In the rows, 128 means zero.
Where one turn sends some rows of the set: a few examples, then the rows asked
sakob: [146 115 102  91 150 133 156 127 119 133 130 123 107 147 144]
lil: [147 132 127 107 131 133 140 158 143 135 111 138 125 124  97]
Dirug: [165 125 126 119 119  87 133 114 132  98 110 128 125 137 139]
paf: [150 136 113  83 105 113 132 100 138 153 144 141 139 133 105]
Ketuz: [145 115 112 115 141 110 152 126 106 124 141 113 154 147 119]
Nufe: [166 150 119 124  97 102 128 101 133 119 140 129 125 151 142]
finid: [136 138 130 106 132 132 166 124 111 148 140 126 120 116 121]
Dever: [136 157 116 129 109 109 130 127 144 161 147 106 111 136 127]
som: [157 155  98 127 142 111 125 118 145 146 163 141 102 151 130]
Luf: [156 145 126 128 121  77 135 116 141 106 124 122 121 130 144]
Nilam: [174 127 118  92 126 104 141 110 122  98 115 149 133 142 127]
vavo: [149 109 100  99 152 128 146 120 109 125 137 115 125 152 132]
dapif: [159 126 102 108 156 123 147 162 113 137 121 124 113 153 125]
fuf: [129 124 116 126 113 113 127 115 121 143 131 119 122 111  97]
pufe: [159 156 104 121 152 106 131 115 142 140 159 147 100 152 131]
pil: [137 137  98  99 114 121 150 158 143 143 112 158 131 129 121]
kivo: [161 127 107  99 102  76 135 110 112 139 121 123 132 150 138]
siz: [157 164 102 118 151 101 130 115 132 122 161 129 108 145 140]
lopa: [169 150  95 124 135 106 138 129 110 137 156 130 116 168 140]
Doni: [147 137  99 105 118 118 145 161 144 142 110 164 121 129 120]
Depub: [140 124 111 118 115 111 125 122 124 141 147 123 124 118  82]
Deni: [156 118 104 106 111  80 128 105 114 138 120 124 137 152 143]
vuzuf: [148 131 116  94 106 110 136 100 139 153 148 152 141 128 107]
tid: [155 129  99 102 115 113 142 165 155 133 110 153 128 145 125]
biv: [157 127 134  79 133 116 144 132 170 139 114 138 127 141 123]
keb: [151 117  97  94 149 129 156 130 112 124 133 117 112 139 144]
dava: [163 146 112 122 140  69 142 144 129 158 143 137 127 157 123]
Dalo: [127 131 110 121 108 103 121 118 123 142 126 118 123 113  97]
Lek: [121 134 115 118 109 112 122 121 121 136 106 134 131 115 108]
faror: [138 157 112 109 121 112 126 123 129 132  87 147 133 136 139]
muf: [142 151 125 135 108  86 125 117 147 121 132 116 120 132 141]
Mik: [159 126 111 127 108 109 132 128 141 162 142 154 109 167 116]
rofon: [157 120 113  95 176 104 130 131 127 140 133 119 122 136 105]
seme: [161 115 132  81 129 113 143 132 165 136 111 142 119 133 125]
Venof: [132 131 111  99 123 131 160 155 129 146 123 154 119 123 118]
zifu: [157 162 107  98 147 102 142 122 112 110 130 113 129 125 141]
pebi: [163 135 102 109 132  98 116 153 157 126 104 141 129 158 118]
fon: [154 129  98  91 151 127 146 138 122 134 130 133  89 149 146]
dib: [153 123 125  99 176 103 135 128 129 143 126 115 122 145 110]
veze: [156 143 122 128 120  87 133 115 144 103 115 130 130 131 149]
Maz: [162 140 107 124 140  73 142 150 141 155 147 132 131 155 131]
luso: [147 137 133 113 103 124 121 106 139 122 120 129 130 120 102]
gatag: [162 146 109 132 133 107 131 123 151 146 162 154 111 160 122]
goli: [162 156 109 104 131 113 131 142 142 153 116 143  80 143 132]
Nalu: [157 121 123 109 124 117 139 126 144 139 165 112 113 131  91]

pil goes to sakob
dava goes to kivo
Where do these go?
muf goes to Lek
goli goes to zifu
seme goes to rofon
lil goes to dapif
Ketuz goes to Mik
gatag goes to Dirug
som goes to veze

Where one turn sends some rows of the set: a few examples, then the rows asked
kup: [144 118 112 149 140 102 115 132  80 145 104 145 125 140 124 149 127]
Rolu: [121 144 107 160 177 144 122 155  94 123 133 140 154 157 142 131 117]
botu: [138 134 116 136 146 133 119 142 115 129 111 123 129 144 170 160 116]
peb: [114 134 124 156 181 136 135 169  95 129 140 126 128 149 150 133 104]
devoz: [133 116 125 147 159 104 131 151  67 150 129 131 113 129 118 142 117]
miva: [103 122 118 142 122 107 152 141 115 149 111 124 122 137 116 116 111]
numet: [138 126 129 140 133 110 117 132 130 138 141 128 110 112 171 134 128]
vuve: [137 143 109 146 135 122 133 149 115 114 155  89 131 137 137 124 120]
Zome: [114 129 113 142 129 131 120 144 144 123 130 178 124 138 129 129 119]
novoz: [142 114 124 147 145  98 125 142  81 149 113 131 113 128 126 152 121]
koduf: [131 139 102 164 132 113 122 144 125 107 133 115 128 168 141 111 116]
fim: [108 133 109 129 141 144 121 148 127 125 149 178 125 140 122 121 120]
suvu: [134 143 117 130 147 122 112 146  79 121 154 165 137 124 170 128 121]
pogam: [115 129 128 137 139 133 139 157 137 130 154 150 122 104 124 138 116]
mor: [131 137 119 138 142 111 111 146  88 119 138 172 125 136 178 125 114]
dolod: [136 144 124 146 153 117 123 153  82 122 157 155 146 106 163 131 120]
nep: [101 128 116 146 133 113 156 145 107 149 125 122 135 129 104 112 113]
kavog: [151 145 119 124 138 112 113 131 114 140 102 135 125 118 120  99 130]
toge: [134 146 123 137 163 114 123 149  99 139 120 140 124 126 108  78 120]
velu: [119 125 136 143 158 115 130 152 111 140 167 126 101 116 159 115 117]
Vube: [144 150 113 135 152 116 113 136 105 137 108 144 135 125 110  86 130]
Kod: [132 133 129 159 145 101 118 153  99 119 132 169 127 127 177 127 111]
vemol: [107 125 108 127 114 114 141 129 113 148 108 132 125 146 119 118 116]
vuga: [119 127 125 147 129 125 131 149 150 126 133 160 123 115 130 140 117]
dafa: [128 143 103 132 139 128 127 147 104 114 161  99 122 155 138 113 117]
lubat: [108 133 118 124 147 145 133 156 122 129 164 161 124 120 119 127 117]
giba: [136 144 102 148 155 143 112 138 107 123 115 138 155 153 154 149 125]
gideb: [107 133  99 124 120 125 139 126 102 147 118 134 141 145 108 115 124]
rus: [139 141 108 166 130 112 129 146 128 110 138  99 134 145 140 122 119]
nadur: [112 134 120 156 172 126 121 151  99 133 173 149 125 137 143  95 123]
Fev: [125 141  99 143 137 123 121 145 110 109 147 114 121 174 140 104 115]
Tiv: [143 136 108 153 131 118 101 118 130 128 130 151 138 130 160 126 141]
Naza: [135 138 131 164 151 104 126 158  95 120 144 158 139 108 168 131 114]
ziv: [126 140 102 161 156 128 104 129 110 126 150 164 147 145 144 101 138]
tiz: [130 121 114 149 164 111 124 146  60 146 130 144 125 142 110 132 121]
Takit: [104 134 105 136 132 124 148 137  98 147 130 127 147 134 100 111 122]
leg: [134 140 133 127 157 108 128 152 103 144 120 129 106 119 118  86 115]
neka: [137 122 106 150 153 111 114 134  69 144 116 153 133 149 114 136 128]
pebet: [145 139 130 119 142 107 121 140 112 145 108 126 107 113 126  99 120]
vupuf: [124 128 130 141 163 130 134 162 107 132 128 115 113 141 167 151 103]

Naza goes to mor
nadur goes to numet
pebet goes to Vube
Where do these go?
devoz goes to kup
miva goes to gideb
Rolu goes to vupuf
rus goes to Fev
pogam goes to Zome

